One turn sends every row of this set to another row. A few are shown first. Where does it send the rows asked after them?
lov: [ -2   2  -3  -3 -11   1   8 -28  11   7  -2  -2   1 -17   5   6  -4   8]
deti: [ -2   7  -1   0   0  -9   9  -3 -18   5   2  -1 -14   4   3 -33   3  -3]
Vufa: [ -2   7   1  -1   0  -9   8  -3 -17   5   2   0 -14   3   3 -34   4  -2]
piba: [  1   1  -7  16  -3  -6  13  22  -3  10  -3  -6 -15  18  12  -6   7   0]
Liso: [ -2   7   0  -1   0  -9   9  -3 -18   5   2  -1 -16   4   2 -33   4  -3]
Duvu: [ -2   4  -7  -1 -11   0  10 -30   6   4  -1  -5  -5 -15   1  11  -3   2]
rila: [  4   3  15 -17   0  -6  -8  -8 -23  -4   7   2  11  -1   7   5   8   3]
kure: [  4  13   5   1 -11 -14  11   8  -7  19  -1  -1  26   9  -2   4   6   3]
tuf: [  0   4  -6  -1 -14   7  10   9  21 -11  -5   4   1  -8 -11  12   2  -2]
lefop: [  0   4  -7   1 -13   7   9  10  22 -11  -6   4   3  -7  -9  10   2  -2]
Tufol: [ -3   0  -9  13  -6  -3  10 -25  11   1  -6  -2   7 -12  11   3  -5   5]
Piv: [  4   2  14 -12   2  -6  -8  -6 -20  -4   6   3  18   0  12   0   7   6]
Guran: [  1   1   7  -2  -7   1  10  20   6  21  -1   0 -13  11  11 -11   8  13]
birez: [  0   4  -7   0 -13   7  10  10  21 -12  -6   4   1  -7 -10  12   2  -3]
Milof: [  2   0 -11  15   2  -1 -17  -2   3 -17   4  -8 -17   7  -7  -1   3   7]
sozer: [  3   2   0  -3  -3   4 -19  -6   6  -8   8  -5 -22   1 -12  -1   4  13]
Rom: [  3  14  -1   4 -10 -18  13   7 -13  14   0  -5  21  11  -5  10   6  -5]
pafum: [  4  16   5  -7 -13 -15  12   5 -11  19   3  -3  18   8  -8  10   7  -1]
bim: [  2   4   6  -9  -9   0  10  16   0  22   3  -2 -23  10   3  -4   9   8]
sak: [ -3   3 -12   7  -9  -4  11 -28   4  -1  -3  -6  -4 -13   2  13  -4  -2]
Foz: [ -2   0  -4   5  -8   0   8 -26  13   5  -5  -1   6 -15   9   2  -5   9]
gigo: [  2   2  -7   5  -1   1 -17  -5   1 -14   7  -8 -23   4 -12   3   4   7]
dakab: [ -3   1 -13  14  -7  -4  11 -26   7  -2  -5  -5   2 -11   8   8  -4  -1]
tumo: [  4   5  10 -12   1  -8  -6  -8 -28  -7   8  -1   7   1   5   9   8  -3]
vil: [  2  -3  -1   9   1   4 -20  -1  12 -10   3  -2  -8   3  -1 -11   3  19]
Gupop: [ -2   7   0   0   0  -8   8  -3 -17   5   1   0 -14   4   3 -34   4  -3]
Geb: [  4   1  11  -4   5  -8  -8  -4 -21  -8   3   2  20   2  15   0   6   3]
sanat: [  0   4  -6   0 -13   7  10  10  23 -11  -6   5   3  -8  -9  10   3  -1]
bobib: [ -2   8   0  -1   0  -9   9  -3 -18   5   2   0 -15   3   2 -33   4  -3]
bakip: [  2   5   0  -4  -9  -3  13  16  -6  16   3  -6 -28  13   0   2   9   0]
dimo: [  1   4  -7   8  -6  -6  14  18  -8  10   0  -8 -24  17   5   2   8  -5]
pup: [  3   0   3  -2  -2   5 -20  -3  11  -6   6  -2 -14   0  -7  -8   3  19]
puz: [  3  13   1   6 -10 -16  12   8  -9  16  -2  -3  25  11  -2   6   6   0]
zub: [  4  14   7  -6 -12 -14  11   6  -8  21   1  -2  22   7  -5   6   7   3]
pil: [ -2   8   0  -1   0  -9   8  -3 -17   6   2   0 -14   3   2 -34   3  -2]
Dusev: [  4  16   1  -2 -12 -17  13   6 -14  16   1  -5  17  10  -8  12   7  -4]
gares: [  2  -2  -7  17   3   1 -18   0   8 -16   2  -5  -9   6  -1  -8   2  13]
bameg: [  3   3   6  -5   3 -11  -6  -7 -28 -11   6  -2  10   3   8   8   7  -6]
Tig: [  3   1   6   0   5 -10  -6  -4 -25 -12   4   0  17   4  13   4   6  -2]
ket: [  1  -1   0  10  -3  -2  11  22   4  15  -4  -1  -9  14  16 -12   7   9]
Gata: [  0   4  -8   2 -13   6   9  10  21 -12  -6   4   1  -7 -10  11   2  -3]
Feza: [  0   4  -6  -2 -14   7   9  10  22 -11  -5   5   2  -8 -11  11   2  -2]

Vufa -> pil
sanat -> Feza
rila -> tumo
Now these:
pup -> sozer
piba -> ket
pafum -> Dusev
Duvu -> sak

